One vector is turned by the same rotation once a tick. Each row is the vector after some number of ticks, and that number follows the row.
The counts run from 0 to 498.
[-21.6   8.8 -15.1 -37.0  40.1  41.3   0.4  59.5 -14.2   2.4 -15.1 -23.6
   3.7] -> 365
[-21.6  16.4  27.2 -27.2  11.2  48.7 -29.6  54.9 -26.6   6.2 -10.5 -24.5
   0.1] -> 224
[-18.7  12.2  25.4 -24.5 -47.0  49.0   8.0  -0.1 -33.3  -5.7 -10.3 -39.1
  12.9] -> 312
[-28.2   2.2 -21.2 -40.4  22.7  -8.0 -27.5  28.9  -8.1   0.6  11.7 -11.2
  38.2] -> 371
[-32.6   9.7 -20.5 -29.8  13.6  -8.1 -25.2  -8.5 -17.9 -12.1  11.2 -27.2
  62.9] -> 268
[-16.1  13.8  -0.4 -23.1  25.0   1.0  -8.2  51.5  11.6  17.3  25.5  31.1
  13.8] -> 475
[-30.8  37.5 -14.4 -13.3  24.9  -9.8 -32.0  46.8  16.4   1.5  -3.3  13.0
  54.4] -> 250
[-19.6  18.5  63.7  32.8  -5.3  45.7  31.4 -24.1 -33.9  -8.9  -8.0  -5.9
  10.3] -> 310
[-28.3  13.0  18.1   0.6 -32.1  17.5  -4.0 -31.9 -23.3  -6.9  24.9  -0.7
  48.6] -> 74
[-36.1  10.9 -10.5 -65.7 -13.3   2.8  -5.0  38.7  -3.9  15.4   1.6  -4.0
  22.5] -> 473
[-25.4  23.5  35.1 -61.2  12.5 -37.9   8.5  -7.6 -11.6  -2.0 -10.1 -12.6
  25.1] -> 235
[  6.4  20.7  38.0   1.8 -26.1  26.1  -0.8  42.4   1.6  22.0 -30.0 -16.6
  21.4] -> 205
[-36.4  12.9  20.8  31.7  32.2  25.5  50.4 -14.6 -25.2  -0.1  -0.1 -10.5
  16.2] -> 169
[ -5.2  -0.2  18.5  20.6  62.2   5.7  15.4  -3.8 -19.8 -22.4  12.5   3.2
  36.5] -> 271
[-31.5  37.0   4.0  18.0  32.5 -15.8 -11.9  24.4  21.5  11.4   7.2  33.4
  35.9] -> 251
[-44.3   4.1   5.2 -55.4  -2.0   7.6  56.1   2.6 -20.1   1.2   8.4   4.7
  -3.2] -> 138
[-21.4  47.6  34.0  15.3  19.2   6.6 -26.7  27.3  22.7   1.0  12.5  33.7
  26.8] -> 110
[-40.5   9.9  30.5  32.7 -16.2  24.0   1.5 -34.9 -26.4 -18.4  34.3  17.6
  42.1] -> 73
[ -8.0  -0.3  56.4   7.4  23.3  -9.8  22.6 -26.8 -21.0  -4.6  29.5   7.3
  38.8] -> 182
[-23.1   7.5  12.3  17.8 -35.2  38.4  62.0  -9.4 -11.7   7.8   1.8  13.1
  18.7] -> 67
[-37.2  37.3  20.5   5.6  33.5  -6.2  44.8   1.7   6.3   8.6 -12.9  21.4
  14.9] -> 483
[-22.3 -13.6  18.2 -11.1  13.7  20.2  59.4  11.3 -16.7  -2.1  34.3   2.4
  16.5] -> 278
[ -4.8 -12.2  -6.4 -13.7  19.1  14.7  12.4  42.4 -24.1   2.1 -15.3 -35.1
  38.1] -> 275
[ -1.9   3.5  58.4 -46.0  -6.3 -16.0 -25.8   5.6 -15.0  12.8 -10.3 -18.1
  30.5] -> 95
[-46.2  27.5  -6.6 -26.5 -10.3   5.2  49.3   2.4  -2.9  14.6  -1.3  23.7
   5.1] -> 16
[-28.0  19.4  11.3 -25.5 -49.0  33.5 -27.2  10.8 -18.3   3.1  -6.3 -12.1
  19.7] -> 210
[  1.4   8.7  45.9  12.3  13.2  57.4  -0.7  57.3 -13.0   2.5  11.4 -15.9
  12.4] -> 84
[-24.2  34.2   4.7  22.9  61.4   5.0 -13.8  25.9  -9.2  -4.5 -24.5 -12.1
  42.6] -> 26
[-25.0   7.6  11.5  -0.9 -56.3  34.0  31.2 -16.3 -17.1   0.8  -6.0 -15.4
  29.8] -> 68
[  0.6 -10.5  26.8 -41.1 -25.4  31.1 -33.1  24.5 -30.5   3.6  19.9  -5.9
  29.5] -> 89
[ -8.6  23.0  37.9 -25.1 -44.2  17.0  15.4  10.2  -6.7  21.2 -22.9 -36.7
  22.5] -> 434
[-45.4  24.8 -24.8 -26.6  -5.3  41.8 -23.5  34.3  -6.8   8.0 -18.7 -16.2
   4.2] -> 121
[-36.0   5.9 -39.7  -8.3   7.1  25.7 -29.3  26.7 -15.1   6.9   5.6   0.2
  61.5] -> 493
[-28.8  16.3  22.0  -6.8  30.6  42.0 -29.1  38.9 -18.7  -1.7  34.9  27.4
  -0.1] -> 456
[-16.1   8.7  10.8   7.9  71.4   3.6 -16.0  23.1 -19.7 -18.4  12.2  -5.2
  47.5] -> 270
